A single turn carries every row of the set below to another of its rows. Some are shown first; where does it send the rows asked next?
Dem: [ 3.20 -0.78  1.51  0.78 -2.01 -2.42 -1.94  1.40  2.76  1.42  3.35 -1.86
 -0.15 -0.84  1.24 -0.40]
Mim: [ 1.05  1.74  0.26  1.91 -0.97  1.79  2.40  0.72  3.78  0.59 -0.51 -2.45
  0.90 -2.27 -2.26 -0.59]
letu: [ 3.54 -0.18  1.79  1.09 -1.46  0.70  1.97  1.51  3.52  2.04  3.01 -3.64
 -1.71  0.88  0.46  2.65]
fova: [ 2.84  1.76  1.07  0.70 -0.73 -1.91 -0.48  2.51 -0.87  1.89 -1.15 -1.96
  1.70  1.18 -1.37 -1.54]
piro: [ 3.82 -2.71 -0.26 -0.24 -2.73  2.44  0.06  1.48 -0.92  1.17 -0.38 -1.55
  0.83  0.39 -1.73 -1.21]
dadi: [ 2.13 -3.66  0.85  0.08 -1.45 -0.25  1.18  2.83  3.80  0.81 -0.27 -1.27
 -0.68 -0.94 -2.51  0.44]
Nezat: [ 0.86  1.63 -1.93  0.68 -2.17 -0.76  2.24  2.19 -0.50  0.18 -0.38 -4.50
 -0.73  1.97  0.34  1.12]
Zuk: [ 1.23  0.76  0.55  1.15 -1.22  0.85 -0.04  0.58  2.46 -2.58 -1.42 -2.07
  1.92  4.08  1.32  0.69]
Divib: [ 1.39  3.28  0.31  0.89 -1.87 -1.38 -0.11  1.05  0.88 -1.71  0.77 -3.53
  3.15  1.93  0.97  1.36]
nif: [ 4.23  0.73 -0.71  1.00 -2.12  0.37  1.10  2.24  1.92  1.12  2.37 -5.10
 -0.88  2.41 -0.67  3.04]
kaze: [ 2.58  0.46  0.02 -1.74 -1.48 -0.68  1.11  2.29  4.29  0.37  0.65 -0.48
  1.70 -1.01 -1.59 -2.99]
Kufep: [ 3.06  0.84 -0.09 -0.82 -2.77  3.06  0.14 -1.71  0.23 -0.34  1.37 -2.98
  1.14  3.20  0.23  0.45]
vuk: [ 3.38 -0.47  0.99  0.96 -2.49  1.68  0.50  0.31 -1.93 -0.61 -0.68 -2.24
  1.22  2.88 -2.30  0.32]
nis: [ 4.50  1.09  1.05 -0.03 -1.56  2.63 -0.42  0.47  5.03 -1.33 -1.25 -3.25
 -0.01  1.18 -1.25  1.14]
fal: [ 2.08  2.33 -0.20  0.78 -2.17 -0.35  0.89 -0.02  3.58 -0.49  1.07 -4.24
  1.05  3.08  2.83  1.08]
bug: [ 2.92  1.10  2.26  2.04 -1.32  0.33 -1.03  0.98  1.96 -1.35  2.07 -1.79
  3.13  2.87 -2.75  1.33]
dut: [ 0.40  0.49  1.20 -0.33 -1.35  1.64  1.29  2.73  0.63 -2.18 -1.49 -0.96
  2.80  2.30  0.52 -0.04]
zufit: [ 3.59  0.74  1.32 -1.59 -1.43 -1.22  0.52 -0.32  5.75 -1.20  0.18 -1.28
  0.75  0.05 -1.05 -1.67]
livug: [ 2.20 -0.61 -0.86  1.27 -3.14 -0.52 -0.68  0.25 -2.40  0.21  0.51 -2.50
  0.08 -0.76 -2.15  0.48]
kif: [ 0.99 -1.59  0.86  0.30 -1.50  1.00  2.50  0.66  0.62 -0.28  1.08  0.91
  2.99  0.81 -2.21 -0.90]
rer: [ 3.10 -1.25 -0.79 -1.53 -2.26  0.04 -2.19  3.38  0.11  0.03 -0.80 -2.32
 -0.78 -0.31  1.20  0.36]
kofos: [ 3.71 -2.33 -0.41  0.01 -1.16  1.90  1.71 -0.49  3.96 -0.45  1.84 -2.15
 -1.81  2.18 -0.46  2.01]
sib: [ 3.54 -1.36  0.91  0.07 -0.82  1.79  1.85  0.62  4.89  0.09  2.26 -1.66
 -1.15 -1.96 -0.90  1.16]
neked: [ 2.51 -1.24 -0.13 -0.68 -2.68 -1.79  3.08 -0.38  2.27  0.75  1.95 -2.16
 -1.25  2.87  1.93 -0.21]
lakik: [ 1.42 -1.51 -0.24  2.63 -2.25 -0.40 -0.62  0.16 -0.35  2.17  1.75 -1.31
 -0.69 -1.65 -0.70 -0.38]
lufo: [ 0.73  2.12  1.85  1.04 -1.45 -2.52  0.70  2.69  4.06  1.02  0.52 -1.48
 -0.13 -1.45 -0.67 -1.26]
gepam: [ 1.59  1.48 -0.28  1.79 -2.26 -0.44  1.49  1.06  4.79 -2.29  2.81 -2.39
 -0.31 -0.29  1.83  1.45]
guzo: [ 0.72 -0.07 -0.18 -0.10 -1.72 -2.59 -0.91  3.78  1.40  0.93  0.21 -0.51
  0.82 -1.01 -1.44 -1.67]

Mim moves to rer
fova moves to Kufep
Now find these:
fal moves to sib
nis moves to Dem
livug moves to Zuk
piro moves to Divib
dut moves to nif

